Here is a table of points, one per row:
array([-14.,  30.,   2.,  14., -48.,  -6., -30.,  -6.,  68., -35., -32.,  45.,   2., -18., -25.,  88.,  -2., -53.,
       -10.,  57.,  36., -10., -51.,  10.])
array([-39.,  34.,  -4., -50.,  46., -68., -40.,  -1., -44., -30.,  20.,  34., -91., -18.,   5., -18.,   5., -12.,
       -18.,  22., -27.,   9.,  32., -59.])
array([ 16., -34.,  12., -53.,   1.,  23.,  -1.,  48.,  12., -17.,  15.,  57.,  91.,  -8., -52., -16., -34.,  48.,
        71.,  -3.,  54.,  75.,  -9.,  -6.])
array([ 24.,   5.,  29.,  24.,  -6.,  50.,  -6., -12., -25., -35.,  66., -48., -49.,  -7., -21., -27.,  58.,  10.,
        73.,  78., -14., -17.,  27.,  39.])
array([-55.,  11.,  17.,   1.,   4., -26.,  13., -32., -45., -40.,  17.,   1., -53.,   8.,  10., -25.,  20.,  32.,
        30., -58.,  11.,  -6.,  -9.,  21.])
array([-38.,  35.,  14.,  37.,  -4., -61., -55., -47.,  -1.,  16.,  -1., -18., -40., -40., -10., -35.,  12.,  44.,
        -8., -22.,  26.,  65., -48., -26.])
array([ -5., -51.,  20.,  82.,  21.,  63.,  14.,  31.,  -6.,  12.,  32., -35.,  28.,  -9.,  50., 102.,   7., -11.,
       -61., -16.,  23.,  52.,  36.,  24.])
array([-33.,  45., -32., -15., -81.,   7.,   7.,   6., -15., -22., -50.,  20., -23.,  48.,   6.,  30.,  50.,   8.,
        -3.,  61.,   0.,  11.,  -4.,  27.])
array([-20.,  -1.,  25.,   7.,  49., -25., -25.,  24.,  44., -45.,  -5.,  38.,   6.,  50., -15.,  -6.,  26., -18.,
       -88.,  -4.,   5.,  20., -45.,  16.])
array([ 14.,  12.,  75.,  34.,  67.,  -8., -46., -78.,  89., -37., -16.,   3., -23., -55., -44.,  35., -26., -19.,
       -24.,  21., -91.,  35.,  14.,  13.])
array([  -7.,   40.,   53.,  -47.,  -76.,    4.,   42.,    4.,   11.,   -4.,   -6.,  -63.,   20.,   86.,   34.,   41.,
        -76., -113.,   12.,   17.,  -38.,   17.,   -3.,   13.])
array([  -6.,  -33.,   31.,  -33.,  -71.,   77.,  -43.,    5.,    2., -114.,   -8.,  -49.,    0.,  -30.,   46.,    7.,
         -9.,   35.,  -25.,   14.,    8.,  -36.,   81.,   21.])
array([  79.,   38.,    3.,  -32.,   28.,    8.,  -27.,  -10.,  -22., -101.,   -3.,   28.,  -59.,   -2.,   98.,  -78.,
        -73.,  -25.,  -22.,  -16.,   15.,  -53.,  -35.,  -84.])
array([ 66., -59.,  34.,  13., -55., -46.,   5.,  26., -56., -59.,  76.,  73., -34.,   2., -39.,  39.,  20., -31.,
        -9., -41., -21., -19.,   1., -26.])
array([-60., -16.,  21., -56., -16.,  17.,  59., -59.,  12.,  25.,  16.,  22.,  55.,  11., -17., -43., -13.,  -2.,
        -3., -26., -74.,  12., -12., -37.])
array([ 18.,  59., -71.,  83., -36., -70.,  22.,  38.,   6.,  10.,  12., -43.,   2., -16.,  66., -94., -53.,  12.,
        -1., -21., -28.,   6.,  -8.,  -2.])
array([ 50., -28.,  66., -20.,  63., -42.,  -8.,  16.,  -9.,  32.,  11., -34., -52.,  59., -48.,   5., -67.,  -4.,
        65., -27.,  42.,   5., -20., -34.])
array([ 40., -63.,   6.,  33., -67., -22.,  -3.,  21.,  70., -54., -48.,  -6.,  29.,  45.,   0., -97.,   0.,  22.,
       -48.,  60.,  48.,   5., -38.,  23.])
array([   4.,  -68.,  -25.,   40.,   22.,    1.,  -49.,   13.,  -17.,  -14.,  -17.,  -15.,   62.,  -48.,   -8.,   50.,
         34.,  -86.,   13.,  -11., -103.,  -84.,  -33.,  -25.])
array([-46., -32.,   3., -22.,   4., -32., -47.,  55.,  39., 104.,  28.,   8.,  46.,  -6.,  80., -70.,  95.,  -3.,
        61.,  66., -56.,  25.,  -6., -15.])
array([-27., -32., -23.,  45.,  58.,   0., -24.,  22.,  -3.,  21.,  -9.,  96., -25.,  36.,  49., -17.,  22.,  59.,
       -10.,  36.,  -1., -54., -13.,  18.])
array([ 38.,  39.,  36., -38.,   0.,  -1.,  13.,  19.,  24.,  -2., -23., -23., -22., -57., -69.,  -9.,  21., -11.,
       -33.,  70.,  45.,   2., -52., -22.])
array([-15.,  36.,  23.,  51., -30.,  69.,  21., -17., -12.,  -1.,   9.,   4.,  -4.,  48.,   7.,  49.,  63., -43.,
        91., -12., -28.,  59., -38., -59.])
array([-15., -11.,   5.,  24.,  -9.,  62.,   3.,  21.,  -8.,  63., -40.,  41.,  21.,  11., -86., -32., -49.,  48.,
       -19.,  61., -68., -99.,  65.,  13.])
array([ 38.,  68., -71., -36., -31.,  11.,  66., -23.,  63., -11.,  17., -32.,  -5., -38., -57., -46.,  54.,  57.,
         2.,   2.,   7.,  -4., -32., -25.])
array([-26.,   8.,  -8., -72., -16.,  43.,  18., -33., -37.,  59.,   7.,  40.,  17., -22.,   0.,  -3.,  78.,  27.,
        14., -49.,  31., -59., -23.,  32.])
array([ 41.,   0.,  77.,  22.,  30., -31., -81., -49.,   5.,   4.,  56.,  10.,  11., 104.,  36., -50.,  67., -51.,
        49.,   1.,   2., -41.,  32.,  10.])
array([  6.,  36.,  51.,  68.,  13.,  42., -73.,  47.,  72.,  43., -55.,  -4., -14.,  41.,  59.,  -4.,   4.,  50.,
       -60., -44., -31., -56.,  40.,  19.])
array([-56., -54., -41.,  50.,   8., 103.,  26., -13.,  44., -35.,  57.,   1., -39.,  19., -60., -44., -11.,  30.,
        16., -90., -22., -10., -29., -24.])
array([-37.,   1., -37.,  13.,  33.,   1.,  28., -49.,   9.,  16., -89.,   9.,  17.,  59.,  27.,  -4., -21., -51.,
        35.,  -3.,  76., -23., -20.,  78.])
array([ 54.,  54., -32.,  45., -56., -24.,   0., -24., -42.,  42.,  22.,  44.,   4., -17.,  31.,  46., -27., -17.,
       -23.,  15.,  24., -45.,  22., -67.])
array([ 21., -45., -36.,  -2., -33.,  40., -23., -30.,  27.,   0., -39., -12.,  -2.,  -6.,  39.,  19., -20.,  10.,
        54., -18., -55., -34., -52., -24.])
array([ 36.,  25.,  27.,  65., -23., -18.,  36., -10., -61.,  -4.,   7., -10.,  18., -16.,  -8., -53., -24.,  -2.,
       -28., -19., -49., -11.,  24.,  36.])
array([  9.,   3., -18., -74.,  -1.,  34., -18., -11.,   2.,  40., -29., -45., -71.,  23.,   5., -84.,  26.,  15.,
        -1.,   0.,   3.,  23., -25.,  30.])
array([ 17.,  55.,   7., -79., -31.,  32., -29.,  36., 127.,  50.,  43.,  48., -40.,   8.,  45.,  38.,  -1., -13.,
        31., -40., -15.,  21., -12., -63.])
array([ 17.,  30.,  19., -14.,  40., -47.,  48., -26., -46., -15., -75.,  15.,  57., -12., -21.,  -2.,  -9.,  42.,
        30., -24., -72.,  38., -21., -32.])
array([ -3.,  49.,  28., -40., -43., -66., -10.,  34.,  77., -47.,  21., -51., 127.,  37., -50., -30.,  56.,  11.,
        24., -47., -18., -46.,  29.,  -2.])
array([ 77.,  35.,  15.,  24.,  71.,  17.,  29.,  65., -11., -20., -59.,   1., -60., -26., -29.,  26.,  20.,  26.,
       103.,  13.,  17., -30.,  86.,  -1.])
array([ 48., -55., -48.,  -3., -22., -38.,  19.,  18.,  13.,  12.,   6., -39.,  -1.,  33., -43.,  50., -28.,  37.,
        24.,  39.,  58.,  -6.,  65., -19.])
array([ 45., -52., -68.,  38.,   0.,  29.,  45., -42.,  -4.,  29., -37.,  29.,  12.,  22.,   2., -17.,  39.,   3.,
       -15., -27.,  74.,  74.,  53., -94.])
array([-29.,  16.,  -8.,  16., -34., -42., -11.,  53., -50.,  49., -46.,  36., -34.,  43., -24.,  75.,   0.,  94.,
       -40.,   1.,  31.,   5.,   1.,  -2.])
array([ 18., -28.,  24., -13.,  61.,  47.,  11.,  53.,  64., -27.,  14.,  -4.,  18., -11.,  29., -11., -63.,  42.,
        21., -34., -32.,   8., -14.,  15.])
array([-56., -42.,  37.,   1.,  -7., -18.,  -3.,  97., -18.,  42.,  11., -25., -14., -71.,  32.,   3., -24., -52.,
        12.,  17.,  14.,  36., -69.,  -7.])
array([-36., -68.,  18.,   2.,  -2., -45.,   3.,  94.,  18.,  70., -16., -63.,   3.,  -9., -28., -34., -27., -50.,
        10.,  34.,  24.,  -6.,  45., -28.])
array([-29.,  54., -54.,  73.,  38., -59.,  70., -29.,  15.,  11.,  -9., -34.,  15.,  31., -31., -11.,  13., -48.,
       -13.,  -7., -53.,  21.,  59.,   2.])
array([-38.,  50.,  71.,  45.,  14.,  -3.,  35., -12.,  34.,   4.,  20.,  69.,   8., -54.,  14., -51., -42., -23.,
       -18., -48., 107., -70.,  45.,  19.])
array([ 32., -11.,  17., -15., -47., -41.,  -1.,  45.,  -3., -75., -95., -27.,   3., -11.,  -8.,  48.,  66., -68.,
        -5., -47.,  -1., -18., -60.,   2.])
array([-68.,   6., -25.,  -7., -23., -21., -83., -88.,  15.,  -2.,  -7., -31.,  30.,  21., -59.,  18., -27.,  10.,
        43.,  26.,  69., -10., -10., -13.])
array([-83.,  32., -24.,  21.,  12.,  45.,  25.,  39., -49., -75.,  43., -14.,  10., -89.,   7.,  22.,   5., -13.,
        53., -28.,  42.,  52.,  43.,  46.])
array([  60.,  -16.,  -82.,   -4.,   64.,   41., -100.,  -15.,  -46.,  -11.,   -2.,   52.,    8.,  -41.,  -68.,  -70.,
         -6.,  -42.,  -36.,   26.,   40.,   44.,   12.,  -38.])
array([  0.,  -3., -15., -11.,  -9., -24., -14., -48.,  27.,  31.,  12., -25., -15., -89.,  45.,  31., -45.,  37.,
        43., -30., -12., -20.,  55.,  51.])
array([-11.,  19., -59.,  39., -43.,   2., -39.,  51., -80., -18.,  72., -28.,  12.,   4., -26.,  -5., -40.,  10.,
        -3.,   1., -21.,  -1., -65.,  26.])
array([ 44.,  36.,   4., -10., -17.,  56., -60.,  19., -29.,  30., -23.,  36.,  51.,  48.,  29.,  77., -38.,  46.,
       -12.,   3., -72.,  42., -13.,  -3.])
array([-52.,  16.,  54.,  26., -20.,  89.,  15., -20., -38.,  45.,   8., -12., -79.,  38., -27., -53., -25., -20.,
        13.,  73.,  -2.,  13., -45.,  34.])
array([-82., -11.,  21.,   7.,  21., -38., -23., -12.,   1., -26., -38.,  24.,  29.,  39., -85.,   0., -57.,  21.,
        14.,  38.,   6., -36.,  10., -43.])
array([-70.,  48., -43., -23.,  80.,  -1.,  64.,  35.,  28., -43.,  63.,  35., -40.,  18., -10.,  77.,  67., -33.,
       -35.,  79., -21., -46., -23., -10.])
array([ 28.,  19.,  12., -18., -57.,  11.,  23.,  29.,  12.,  -1., -64., -12., -69.,  24.,   5., -17.,  35., -27.,
       -55., -37.,   6., -11.,  46.,   3.])
array([ 10.,  14.,  -6.,  39.,  13.,  -2.,   9.,  73.,  28.,  12., -29.,  30.,   9., -48.,  -5.,  28.,  28.,  73.,
       -10.,  -8.,   3., -52., -85.,  22.])
array([ 25., -47., -31.,  26., -63., -33.,  23.,  57.,  82.,   0.,  54., 110., -46.,  -1., -23., -33., -42., -80.,
        34.,  19., -32.,  72.,  39.,  31.])
These points spread out most along one direction. Where along it does each point below lie, from 0 to 99? The average is 50, and the first point in the table lies past the average. One standard deviation of the points above along it is 16.
array([ -4., -24.,  69.,  30., -19.,  -3., -14., -26., -15., -40., -19.,  -7.,   1.,  20.,  28., -19.,  -4.,  66.,
        26.,  -1.,  13.,  70.,  10., -51.]) >> 42
array([-34., -47., -81., -62.,  81.,  19., -24.,  49.,  -7., -52., -11., -33., -17.,  96.,   8.,  45.,  -7., -13.,
       -32., -61.,   0.,  53.,   6.,  10.]) >> 55
array([-59., -60.,   0., -44., -42.,   6.,  70., -16., -29., -13., -67.,  32., -21., -82.,  20.,  -8., -22., -19.,
        13.,  33., -14., -25.,  48., -62.]) >> 45
array([ 74., -41.,  58.,  59.,  -7., -21.,  75., -37.,   1.,   9., -25., -14., -36.,  12., -58.,  16.,  -7.,  -8.,
        34.,  40.,  21.,   3., -90.,  54.]) >> 50
array([-13.,  24., -12., -10.,  32.,  34., -59.,  49., -47.,  63., -63., -28.,  14., -12.,   9., -32., -20., -75.,
        37., -24.,  69., -85., -17.,  -6.]) >> 43
array([ -6.,  47.,  41., -20.,  -6.,  -2., -71.,   9.,  -8.,  53.,  55.,  15.,   8., -45., -40.,   7.,   9., -11.,
       -73.,  13.,  17.,  62.,  39.,  13.]) >> 46
array([ -17.,  -74.,   35.,   33.,   26.,    3.,   36.,  -69.,   11.,  -10.,   32.,  -13.,   30.,  -21.,   81.,    7.,
         14.,   36.,  -24.,   89.,   51.,  -13.,  -48., -125.]) >> 43
array([ 19.,  26.,  57., -46.,  81.,   7., 102.,  12., -28.,  23.,  -3., -38.,  48.,  -2.,   2.,   5., -31.,  30.,
       -37.,   9.,  20.,  69., -26.,  28.]) >> 46
array([ 18.,  -3.,  34., -57., -12.,   6.,   4.,  18., -29., -56.,  13., 116.,  61.,   6.,  35., -30., -35., -21.,
        13.,  11.,  14., -26., -46.,  97.]) >> 54
array([ 31.,  18., -82.,   1.,  37.,  26.,  -1., -27.,  34., -33., -49.,   9.,  30., -37.,  40., -39.,  22., -30.,
         5.,  86.,   5.,  63.,  48.,  69.]) >> 41
array([ 44., -12., -97., -29.,   1., -90.,   8., -37.,   1.,  -1.,  47., -14., -26.,  17.,  62.,  17., -61.,  58.,
        35.,  43.,  -7., -52., -36.,  58.]) >> 41
array([ 37.,  54.,   4., -40.,   7.,  17.,  17.,  18., -69.,  11.,  48., -18.,  72.,  40.,   7., -15.,   1.,  14.,
       -18.,  84.,  -3.,  -9.,  36., -24.]) >> 48
array([ 34., -69.,  36., -24., -28., -69., -47., -28., -33.,  52., -14.,  30., -20., -28.,  22.,  27., 101., -13.,
         7., -51., -20.,  35.,   7.,  71.]) >> 61
array([-15., -72.,  12., -59.,  39., -17.,  19., -12.,  18.,   8.,  12., -65., -28., -19.,   1., -13.,  31.,  30.,
       -88.,  18., -32., -41.,   5.,  24.]) >> 49
array([ 55., -29., -35., -14.,  -9.,  66.,  34., -44.,  16.,  90.,  74., -31.,  34.,   0., -13.,  10.,  -7., -42.,
       -61., -66.,  17., -45., -34.,  20.]) >> 52
